One hidden turn or mirror swaps the rows below in pairs. Which row is each named row swapped with?
The rows were stretched afterwards, more along some directions than others.
dula: [  6 -20  20  -3  10  -8   4  16  12  10  13   5   1  22  12   1   1 -12
 -10   2]
tov: [-19   8 -17  12  -2   2  24 -24   0  10   3   1  32  -9 -11  -9  -5 -18
  11   2]
fino: [  2  -1 -16  -8   9  -8   3 -12  23  15   7  -4  49 -13  -7  10 -18 -23
 -12  -3]
buvef: [-13   1 -32 -26 -18 -23  14  -6  29  37  -5  30  38 -21  35  14 -15 -21
 -17   0]
puzod: [ -2 -29  -8 -14  -5 -15   7  -9  23  29  -2  13  42 -13  14  18  -8 -24
 -53 -10]
Nisa: [-14  -2  -6  12   6  -1  21  32  11  21  -3  13  -9   7  17  -4   3  -7
  -3  15]
nibur: [ -6  -8 -10   6  10  -8   0   7  30  23   0  22   5 -19  16  -7 -22  -8
 -18  14]
Tipup: [-12  -7   2 -15  -5  -8   8   1  19  20  12  12   2  -9  29   5 -21 -30
 -25  21]
vinuz: [-12  -2  17   5  -5  -8   9  -2   2   9  19   2  22  13 -11 -24  -7 -17
  13  17]
vaden: [-15 -14  -2  20   7   2  10 -15   0  10  13   7   4 -11   6 -27  -4 -21
  -8  19]
naf: [-14 -17   1   7  12 -14  22  21  11  27 -12  27  26   3  31  23  -4 -25
 -28  -4]
vufol: [-21   6 -24  -7   9   3  -3  -9  36  30  -2  19  24 -38   2  -5 -18  -4
 -14  15]
Saza: [ -5   4 -10 -17  -4  -5  -7  -6  33  12   5  10   5 -11  33  -9 -11 -27
 -19  17]
nul: [-12  -6   7 -12  27 -17  10 -14  16  46  31  24  29  -6   3 -18 -22   5
 -12  14]
koru: [-21   3  -4 -14   2   1   7   7  19  26   1   6   3  -5  28  -8 -21 -17
  -9  30]
Mopo: [-19 -15 -20 -11   0 -18  19   3   8  46 -12   7  41  -8   7  13  -3 -29
 -40  -1]
lupok: [-18   5  -6  10  12   7   4  30  23  16 -25  12  17 -19  -1  25   0 -17
  -4  10]
Mubel: [-23 -12   2   6  -5 -15  15  13   7  30   6  21  12  10  -4 -10   4 -11
 -29   6]
sapep: [ -7 -10   7 -10  15 -10   7  -3  18  31  15  15  37   2 -18  -5 -19  12
 -21   8]
vibed: [-17 -16  30   2  34 -13  11   9  15  42  15   9  24   8   6 -14 -14  -2
 -21  20]
tired: [-13  -5 -35  -4 -26   6  18 -12  11   6 -15  -6  33 -21 -14  11 -20 -25
  -5  10]
kam: [ -7   1 -18   6 -17   0   3  -7  40  -2 -17  -2  20 -20  15 -19 -17 -33
   1  30]
Rifu: [ 10  -5 -25 -14 -11  -4   5  10  43   7 -15   7   8 -22  44  14  -1 -35
 -33   9]
Zelim: [ -8   9 -39 -20  -5  -2  20 -15  21  33  -2  11  30 -25  -1  -1  -9   1
 -14   1]
Lela: [-10  13  -9  -3   7   7  -5   7  28  10 -13   3  34 -15 -18  19 -19  -5
  -3   0]
gad: [ -7   6 -22  10   7   4  12   1  25  11 -24  15  40 -15  13  17 -13 -19
   0   2]
Fof: [-13  -2 -33 -19 -11  -9  21  -4  26  30  -5  19  37 -26   1   7   0  -4
 -32   5]
losa: [-21  -8  -4   4  -4  -8  15  19  12  31   1  24 -10  -5  25  -3   5  -6
 -20  17]
Begol: [ -4  -8 -21  -6 -23 -23  15  11  28  30  -3  36  10 -13  43   8 -13 -12
 -31   2]
Vozap: [  6  -1 -22 -22  -9  -8  11 -17  32  28  12   9  28 -22  19  -4  -3   0
 -25  -3]
mon: [-24  -3  -2 -11  15 -10   9 -24  14  43  15  25  20  -9  21 -11 -25 -13
 -22  10]
maf: [-25   1   0  12  16  -8   3 -10   2  38  20  26  16 -12   6 -23 -17 -16
   4  14]
Piv: [  1   2 -21   4   6  -2   6  -7  25   7   9  21  14 -14  36 -10 -17 -20
  19  12]
Lutof: [-11 -12   0   2  21 -18   7   3  16  29   2  -5  26   2   9   6   4 -29
 -47   0]
Gize: [  4  -5   4   3   0  -4  -8  -4  28  13   9   9   4  -7  28 -15 -19 -25
  -3  16]
Guvut: [-14 -12   4 -14   9 -20   1   3   8  35  18  27  -1   0   3  -7  10  -5
 -14   6]
duka: [-20  18 -25 -13   5  12   5 -23  10  23   8  -9  26 -28   1  -4 -19 -19
   9  13]
rud: [ 11 -20  10   4  18 -15   7   7  26  12   6  11   4 -14  28  -2   0 -22
 -34   9]
Nefo: [ -7 -16 -11  -2 -25   4  12  -5   1  14   8  10   8 -30   8 -13 -15 -19
  -3  17]
bal: [-14  -2  -8  -3   7  -7   2 -17  -6  24  19  -2  35 -27  -9  -3  -7 -20
   5   3]
bubi: [ -8 -15 -14  12  -3  -2  15  15  14  17 -18   7  15  -8  15  -2   1 -39
  -6  15]
Pib: [ -3 -15 -20  12 -11  -9  24 -13   1  12  13  32   3 -21  37 -22  -2 -18
   8   8]
gufiv: [ -5  -5 -10   1  -5 -17  14  16  32  26 -14  29  29  -3  36  18  -6 -15
 -19  -5]
debu: [-18   0   3  -7  20  -4  -7  -7  15  29  19 -11  17   0 -10  -6  -4 -20
 -26   9]
gobo: [-15  10 -15 -11  -3  -6 -12 -18  33   7   9   2  24  -8   3   0 -12 -18
 -16  -1]
Sadov: [  6  -3 -30 -26 -11 -20  20 -25  36  26  17   3  23 -23  29  -4 -17 -18
 -44  -2]
doza: [-11   7 -40   2 -28   2  15 -16   9  -2 -13   9  24 -29  13   8  -1 -37
  -2  -1]
Tozu: [ -9   6   2  13  19  -4   9 -16   9  28   7  -1  39  -7  -9 -10  -5 -24
   2  -2]
golu: [  9 -18 -36 -10 -20 -26  23 -31  19  25  13  20  30 -26  40 -12 -12 -16
 -24  -2]
Nov: [ -1  -5 -31 -15  -9  -7  23  -7  22  22  -1  25  11 -23  36  10 -10   0
 -29   5]
kif: [ -4   4 -18  -7   5  -9  18  11  58  12 -10   4  18 -23  34   8   0  -3
 -49   5]
Gov: [ -4  -9  -5  -2   1 -17  19  19  19  22  13  11   2  10  14  -6   4 -15
 -13  15]

Begol is swapped with sapep
duka is swapped with bubi
fino is swapped with Gize
bal is swapped with kam
buvef is swapped with vibed
debu is swapped with Rifu

